In the rows, 128 means zero.
Each run below is a few steps of one of 7 hidden systems, one row a step.
X, run 1, 10 rows:
[[153  89  78 108  93 135 166 137 137 104 122 152 142 198 110  90 114 142
  169 110]
 [128  79 171 166 155 141 142 129 115 118 137  57 135 110 107 104 128  66
  107 166]
 [ 81 139 116 152  79 138 114 110  71 174 186 171 159 144 149 152 162 154
  122 138]
 [178 100 129  89 161  89 186 114 160 127  98 116 140 158 199  98 130 135
  103  90]
 [116  90 185 111 146 128 105  94  86 147 132 136  98 117  11 127 120 123
  102 134]
 [ 90 107 106 119  43 137 123 131 107 142  94 110 171 159 183 156 128 119
  210 122]
 [165 154 128 154 242 141 206 115  96 124 143  82 151 112 130 117 125 125
  112  86]
 [129 114 194 104 108 117  58  99 169 150 192 162 148 161  74 176 148 166
  145 196]
 [ 58 139 150 114  90  85 153 169 144 150  55  82 137 108 209 128 102 120
  111  43]
 [175 154 121 148 213 189 153 113  74 139 118 196 129 136  43  66 102 200
  153 116]]
U, run 2, 10 rows:
[[ 90 131 145 122 101 128 101 120 114 158 126 155 126 142 105 145 129 156
  123 113]
 [131 109 145 135 133 136 142 142 152 120  84  93 142 161 143 112 116 123
  141 102]
 [115 155 155 156 172 139 106 126 103 157 148 123 112 120 100 128 136 126
  124 135]
 [122 132 122 104  96 120 104 125 143 144 105 129 130 151 160 159 133 133
  176 124]
 [124 156 116 135 169 123 171 153 133 117 137  97 124 124 111 116 109 124
  129  86]
 [124 136 166 117 123 122  78 128 152 147 144 147 116 112  94 139 124 141
  151 178]
 [121 140 103 129 109 136 144 138 125 111  83 103 146  95 190 142 113 118
  143 102]
 [147 157 132 126 179 128 149 133 129 139 162 169 127 134  94  99 116 174
  124 119]
 [153 107 144  99 120 105  85 114 170 122 101 103  97 112 160 149 137  91
  133 173]
 [108 164  76 139 121 152 157 131  73 113 117 149 126  83 116 137 116 145
  107  80]]
H, run 3, 10 rows:
[[149 141  71 157  99 148 169 149 137  81 187 168 174 100 160 113 126 158
  105 156]
 [169  50 177 115 107 113 125 116 182  99 117 110 149 109 141 106 121 108
   93 201]
 [101 102  99 140  71 130 115 105  59 153 116 179  94  95 144  95 141 122
   51 145]
 [168  99 113 125  97 153 142 108 123 143 128 177 197 175 184 111 136 183
  180 163]
 [161  52 139 139 149 128 140  69  84 133 145  67 117 158 127 136 168  45
  104 165]
 [ 44 136 118 153  32 143  91 130  78 156 191 162 149 140 100 170 149 141
  127 137]
 [129  68 155 153 120 148 197 146 156 107 104  95 214 212 146  87 113 155
  135  82]
 [119 113 188 193 194 148  82 125  97 173 163 120  76 143  62  74 153  99
   76 183]
 [ 41 142 158  94  46  82  77 146 130 217  92 163 120 168 187 135 128 161
  170  96]
 [185 123  70 131 216 127 239 120  85 139 151 112 135 215 137  64 133 124
  162  65]]
J, run 4 (10 x 20):
[[100 144 165 132 144 122 136 117 101 123 162  91 147  49  95 179 120 116
  114 134]
 [ 91 155 143 139 135 128 176 152 125 113 140 138 171 100  99 127 102 178
   82  67]
 [153 109 194 120 169 150 136 109 157 120  61 120 156 134 105 117 105 172
  104  97]
 [110 133 152 124 142 150  84  84  76 174  53 134  94 128 126 154 145 135
  109  89]
 [119 147  92  88 109 120 130 101 103 150 143 157 135 191 111 180 144 158
  168  75]
 [164 135 122 108 153 140 104 117 164  85 159  97 109 156  45 178 131 105
  169 140]
 [ 73 179 117 176  94 167  74 178 143  96 123 119 107  88  95 150 118 112
  124 130]
 [131 175  90 148 132 138 160 184 196  95 101 135 150 156 183 101 109 168
  127  76]
 [197 124 159 118 195 136  86 113 182 146  63 152  84 143 152  77 133 146
  114 164]
 [101 135 107  84  75  97  74 104  85 188  79 160  69  98 183 142 135 111
  157 142]]
H, run 5:
[[ 94 126  88 159  63 153 101 161 149  99 134 143 109 175 101 124 137 117
  103 119]
 [132 113 119 179 119 159 127 175 171 112 106 124 138 177 161  67 125 130
  133 143]
 [129 122 135 159 142 109 104 147 143 162 145 116  84 141 173  81 150  86
  106 173]
 [102 132  97 104  78  75 135 149 128 166 172 157 110 146 169 104 132 123
  148 141]
 [156  83 100 115 127 111 193 136 111 121 157 116 143 152 116  83 107 108
  175 140]
 [ 99 104 159 152 116 135 123 137  88 144 155  95 135  83  90 117 113  89
  152 181]
 [ 67 126 161 142  95 113 156 145 102 160 123 122 179 103 171 119 114 153
  115  99]
 [154 117 169 130 193 119 172 111 121 153 162 143 162 141 114  89 127 170
   98 125]
 [115  98 187  84 132 102  83  91 110 182 111 137  90 129  81 137 131 125
  135 148]
 [102 146  90 112 114 141 150 110  56 159  87 144 127 146 133 138 121 148
  160  58]]
L, run 6:
[[114 157 118 123 119 112  97 133 123 146 126 156  85  82 147 128 133 125
   92 137]
 [123 121  70 114  74 121 147 149 139 109 118 148 116 143 146 106 119 125
  128 110]
 [154  99 123 145 124 142 127 142 143  96 144 128 113 108 101  94 121 108
  110 180]
 [108 124 139 143 110 109 109 131 121 164 135 137 126 102 193 113 146 121
   95 161]
 [148  97  84 107 114 105 181 119 123 113 120 124 122 153 155 107 133 112
   96  96]
 [153  80 143 117 126 134 105  97 111 127 129 137  97 126  70 115 131 107
  106 174]
 [ 89 121 127 155  90 134 105 119  86 165 121 109 131 120 185 142 150  97
  138 145]
 [140 106  85 142 131 130 191 126 108 110 168 117 149 187 124 108 141 117
  118  96]
 [143  92 189 114 154 107  95 111 154 141 159 104 108 140  77 129 137 102
  125 183]
 [ 66 135 157 147 119 119 124 126  77 185  90  96 129 111 179 135 134 109
  114  91]]
R, run 7 (10 x 20):
[[141 163  86 145 158 177  86 143 113 119  94 147  50 137  67 100 121 114
  150 126]
 [140 145 121 171 126 192  89 157 164 112  65 109 142 150 172 118 122 130
  191 144]
 [185 176 105 138 190 124 137 118 154 125 160 124 137 112 208 141 152 133
  144 158]
 [154 123 111  89 111  84  84 126 183 131 185 146  82 155 125 139 150 106
  141 186]
 [115 139  72 100  99  99 136 164 145 102  99  96  68 105 139 119 106  71
  149 108]
 [143 117  90 156 104 168 152 146  97  96 137 137 154  79 125  88 100 122
  168 185]
 [156  78 155 126 103 121 135 117 177 102 114  92 175 119 195 143 133 115
  105 163]
 [134 123  87 105 121  78 153  97  82 155 168 147 100 100 172 128 156 105
   81 132]
 [128  64 101  93  62 120 150 129 125 103 134 147 123 179  69 107 114 121
  139 122]
 [121 106 123 154 139 159 160 113  84  95  84  61 138  91 118 145 120  79
  108  96]]
X, run 8, 10 rows:
[[130 144 140 109 134  85 135 121 157 129 182 132 142 115 143 163 139 138
  100 125]
 [111 120 143 101 102 105 141 147 163 122 115 149 134 137 104 113 104 163
  103  96]
 [127 100 148 146 122 163 128 135 118 121  70 131 135 109 110  87 103 136
  134 136]
 [140 136 120 150 136 160 107 102  87 139 112 130 132  95 155 145 142 119
  142 156]
 [153 155  98 105 144 113 131 103 135 123 149 127 121 125 153 175 148 127
  121 112]
 [131 130 129 104 128 112 131 138 173 101 141 121 116 154  80 143 120 130
  110 100]
 [ 93 119 148 156  99 152 116 163 146 120 112 114 139 148 105 108 114 129
  140 124]
 [125 140 132 175 146 157 124 137 111 149 117 131 143 122 173  97 135 135
  126 143]
 [157 136 130 114 156 112 107  99 126 156 135 153 101 119 155 129 148 135
  106 151]
 [126 128 112  78 109  89 120 122 133 132 115 129  85 124 119 145 126 114
  124 107]]
U, run 9:
[[101 131 163 123 123 122  93 112 119 155  92 116 116 104 139 153 135 121
  107 119]
 [121 142 123 124 133 151 134 124 110 137  84 141 137 148 117 130 115 165
  143  75]
 [153 134 157 136 184 139 109 128 163 123 126 101 117 158 104 132 135 119
  137 131]
 [ 97 167 124 134 115 131  81 126 124 140 129 118 107 104 137 179 144 116
  133 126]
 [115 153 109 117 110 126 146 159 159 118 119 146 147 153 132 123 104 170
  157  87]
 [142 139 167 143 184 120 121 158 175 127 131 105 108 112 119  90 112 118
  122 153]
 [111 156 116 126 107 138  83 120  96 155 104 156 105  77 160 142 132 131
  146 155]
 [166 138  73 107 139 133 177 135 138 107 105 146 138 157 145 106 110 153
  160  86]
 [168 135 142 128 181 115 116 130 162 108 176 113  87 114  84 120 133 100
  105 170]
 [101 134  95 117  47 133  86 121 115 114 117 149 121  80 152 175 132 120
  130 153]]
Q, run 10, 10 rows:
[[ 79 144 144 165 134 111 111 156 104 171 172 104 102 112 128 107 134  92
  129 155]
 [123 138 124 116 110 104 138 144 149 141 139 100 155 120 199 140 125 115
  193 148]
 [131 106 151 113 155  98 181 148 123 129 145 106 132  90  97  73  86 113
  138 138]
 [ 82 119 175 126  89 126  86 122 116 148 113 117 138  66 129 159 123 124
  131 157]
 [152 129 124 117 147 120 190 113 124 116 105 105 173 101 191 135 120 141
  114  92]
 [117 110 173 101 133 110 143 113 116 147 163 166 143 121  53 118 107 176
  115 128]
 [122 102 159 108  98 124  85 103 159 119  64  96 120 123 154 173 142 107
   87 112]
 [129 148  91 131 153 146 184 120  70 147  98 159 142 142 139  97 114 170
  129  55]
 [162 112 183 122 146 147  76 108 176 126 140 159 139 160  69 136 134 169
  131 175]
 [111 140 118 144 150 113 118 120 121 139  90  79  71 140 160 145 161  73
   59  75]]
R, run 11:
[[ 99 139 186 111 119 114  62 174 196 142  84 114  95 104 107 110  90 126
  184 160]
 [120 193 123 111 146 111 141 154 130 151  87 141 130  39 196 120  89 157
  173 119]
 [170 131 147  76 117 117 112 113 172 113 150 188 161  84 110 142 105 190
  162 186]
 [120 143 134  70  93  92  87 115 168 102  88 114  91  65 145 204 125 112
   89 112]
 [106 171  47 134  68 152 129 144  90 112 138 206 113  79 121 122 117 163
  118 126]
 [180  97 126 130 103 170 133 133 202  39  84 139 162 129 108 123 109 159
   82 133]
 [150 140 113 160 146 154  90  83  89 138  89 133  88  74 189 140 173 100
   45 154]
 [149 111  58 115  68 138 125 120 127 138 129 201 132 221 163 102 150 167
  145 123]
 [206 113  85 107 189 143 164  95 139  57 108  77  99 139  88 158 135  79
  116  96]
 [ 93 122 109 197  85 178  53 116  64 151 155 117 110 138 129 151 176  70
  150 197]]
Q, run 12, 10 rows:
[[129 123 107 105 127  97 146 119  96 141 140 114  96  99 129 122 126  90
  136 137]
 [133 124 119 120 112 145 134 116 106 114 130 120 153 102 114 159 114 125
  174 145]
 [128 120 140 148 134 141 152 135 138  94 139  98 154 102 110 135 118 123
   98 123]
 [ 83 132 139 137  87 121 125 143 127 138 149 146 147 124 133 135 129 152
   97 117]
 [150 101 124 103 104 107 145 128 162 122 103 141 137 143 168 107 124 141
  115 130]
 [136  95 133 115 134 122 134 106  85 153 113 151 101 121 101  84 123 124
  107 136]
 [142 117 135 134 127 157  95  84  97 136 109 120 138 134 142 169 154 122
  144 147]
 [141 132 123 144 171 140 174 117 115 115 152  93 153 156 116 139 137 124
  125  91]
 [ 80 135 160 138 104 127 103 152 152 137 154 126 139 161  79 140 123 144
  138 121]
 [114 128 128 140 111 121 126 159 172 128  75 107 121 142 185 100 122 119
  116 106]]
J, run 13:
[[154 100  95  63  84  86 118 115 144 114  56 145  75  75 182 117 117 104
  109 143]
 [173  98  38 111  84 146 151  96  66 112 136 201 113 124 130  98 135 138
  126 157]
 [175  81 111 122  81 144 124  89 144  80 166 115 179 115 158 177 151 110
  139 203]
 [124 125  91 166 105 123 133 128 124  86 190 117 108  89 141 144 160  80
   21 150]
 [102  80 146 139  57 110 154 163 179 112 151 162 171 153 144  76 120 168
   60 135]
 [165  37 156 128 142 125 153 111 136 121  60  80 119 157 161  73 133  79
   75 131]
 [ 94  88 132 163  98 144 100  93  34 209 134 163 114 173 152  92 171 118
  107 158]
 [120  88 126  93  99  73 172 106 123 149 202  76 172 196 164 173 156  92
  177 121]
 [125 109 148 163 178 122 137 138 111 120 225  84  95 132  25 105 137  70
  103 169]
 [ 18 123 192 187  64 131 129 198 139 143 136  88 190 100 133 112  93 135
  137 128]]
L, run 14 (10 x 20):
[[143 131  64 120 139 109 194 147 102 114 159 137 104 124 115  80 110 112
  129 107]
 [127  97 155 100 107  93 108 132 143 148 167 151 107 110  90 103 113 122
  144 195]
 [ 84 114 134 133  97 108 158 141  96 146 107  93 145  68 189 119 112 100
  124 120]
 [162  78 114 121 121 133 189 105 105 118 146 168 170 161 109  88 123 166
  109 121]
 [167  88 175 101 140 115  97  82 138 130 119  95 124  97 131 165 139  92
  144 191]
 [ 78 144 112 151 113 141 145 101  40 159 131 127 143 105 154 162 148 128
   90  77]
 [154  84 102 102  93 134 145 120 161  94 157 129 160 226  91 144 135 139
  164 114]
 [116 125 196 171 173 152  89 129 136 118 131  58 117  78  86 153 135  80
  107 166]
 [ 69 162 145 155 109 125 125 136 106 200 130 162 157 180 193 124 154 181
  106  71]
 [202  98  99  87 173 124 174 124 183  74  86  84 115 191 101 117 114 108
  165  88]]

Which system made each of these runs?
run 15 (2 x 20):
[[116 106 115 161 127 141 151 138  84 127 137 108 112 110 121  87 124  84
  119 147]
 [130 106 110 129  98 140 131 113  90 150 163 156 148 158 129 116 139 134
  162 162]]
 : U
run 16:
[[150 154 107 117 181 134 161 104  93 100 169  84 122 104  67 180 126  99
  152 101]
 [ 82 156 165 124  98 135 100 149 162  92 126 100 155  81  76 197 100 143
  136 110]]
 : H
run 17, 2 rows:
[[144  95 140 124 120 140 134 137 159 119  87 141 136 155 123  80 110 142
  124 126]
 [163 126 137 143 165 154 110 106 113 139  93 129 112  97 154 110 132 121
  124 164]]
 : L
run 18 (2 x 20):
[[114 138  98 136 131 130 139 110  74 159 117 127 113 146 150 133 144 117
  128  94]
 [145 119 117 137 133 151 149 125 127 111 159 130 155 177  84 127 127 146
  160 124]]
 : R
run 19:
[[104 134 130  80  97  97 117 148 141 122  76 150  76  63  95 112  87 135
   98 102]
 [150 107  77 113 101 169 163 120  96 103  64 168 151 134 124  99 100 165
  162 101]]
 : J
run 20 (2 x 20):
[[114 178  90 156 107 139 135 166 147 132 140 110 166 133 216 140 129 131
  197 130]
 [153 116 137 132 175  82 175 141 172 101 200  68 134 125 138 122 137  83
   88 141]]
 : H
run 21 (2 x 20):
[[131 101 123 132 116 131  93 106 109 151  96 138  84 156 135 112 155 104
   93 142]
 [129 115  81 146 118 140 125 122  91 140 117 116  95 161 143 114 149  84
  141 128]]
 : L
run 22:
[[149  84 132 133 121 142 151 124 127  95 137  98 147 115 105 121 116 101
  141 162]
 [109 118 167 153 130 128 119 111 101 162 157 133 156 106 152 131 146 137
   99 150]]
 : L
run 23:
[[111 138  67 141  95 150 172 135  79 125 111 176 137 132 137  99 121 166
   90  70]
 [195  90 117 104 118 135 108 119 187  83 141 136 121 154 105 120 127 119
  168 200]]
 : L
run 24:
[[ 69 169  98 117  89 115 123 149 110 141 115 144 104 132 123 151 122 138
  114  58]
 [132 110 160 128 142 134 131 167 190 116 103 129 133 174  81  76  93 151
  154 120]]
 : U
run 25:
[[ 88 125 167 118 109  99  95 139 130 167 120 108 107 114 141 138 125 104
  153 145]
 [108 127 106 149 127 144 183 149  95 130 116 119 148 138 137  90 110 138
  128  80]]
 : L
run 26:
[[151 121 161 128 158 161 136 117 173  85  52  77 167 148 135 165 113 141
  123  72]
 [114 195 176 164 193 153  74 118 134 148 145 139 117 115  90 168 149 165
   91 116]]
 : U
run 27, 2 rows:
[[151 139  85  99 155  87 147 109 124 121 183  93  84 141 124 164 156  72
  123 115]
 [ 97 126 139 144  90 135 111 163 145 119 190 162 131 124  54 106 111 147
  131 174]]
 : J
run 28:
[[143  96 106 124 125 150 137  98  69 130  98 121 118 108 119 118 124 103
  152 140]
 [114 139 127 156 113 157 120 114  96 136 146 117 168 107 148 170 141 130
  150 144]]
 : H
run 29 (2 x 20):
[[178 145  84 178 176 172  92 133 137 105 130 111  68 156 134 104 162  81
  121 164]
 [112 187  70 170 141 137 114 145  92 147 211 130 100 146 128 143 161  97
  163 145]]
 : Q
run 30 (2 x 20):
[[ 98  89 153 156  95 134 107 154 163 128 129  95 131 201 113 108 137 100
  128 132]
 [ 94 128 137 188 144 145 141 144  78 180 128 121 128 153 161  76 143 121
  106 114]]
 : X
run 31:
[[144 128 113 141 135 135 134 108 114 114 178  86 143 113 136 172 149  88
  147 161]
 [ 99 154 133 157 126 117 132 156 145 119 197 132 138 104 115 129 135 133
   82 141]]
 : J
run 32, 2 rows:
[[124 186 154 136 193 131  66 121 135 148 147 117  71 116  83 165 148 118
  123 131]
 [100 171 108  75  97  96 116 148 172 124  90 126 113 147 148 173 114 143
  148  53]]
 : H
run 33 (2 x 20):
[[109 139 126 147 121 143  98 166 165  91  98  97  86 110  95 124 115  93
  109 128]
 [113 175 107 152 120 136 113 175 165 123 105 153 115 102 180 100 114 152
  112 121]]
 : H
run 34:
[[195 129 109  88 172 113 149 101 153 112 137 123 128 153 133 145 137 132
  151 128]
 [107 155 145 114 142 120  95 109 101 141 138 128  89  78  80 173 131 118
  114 128]]
 : L
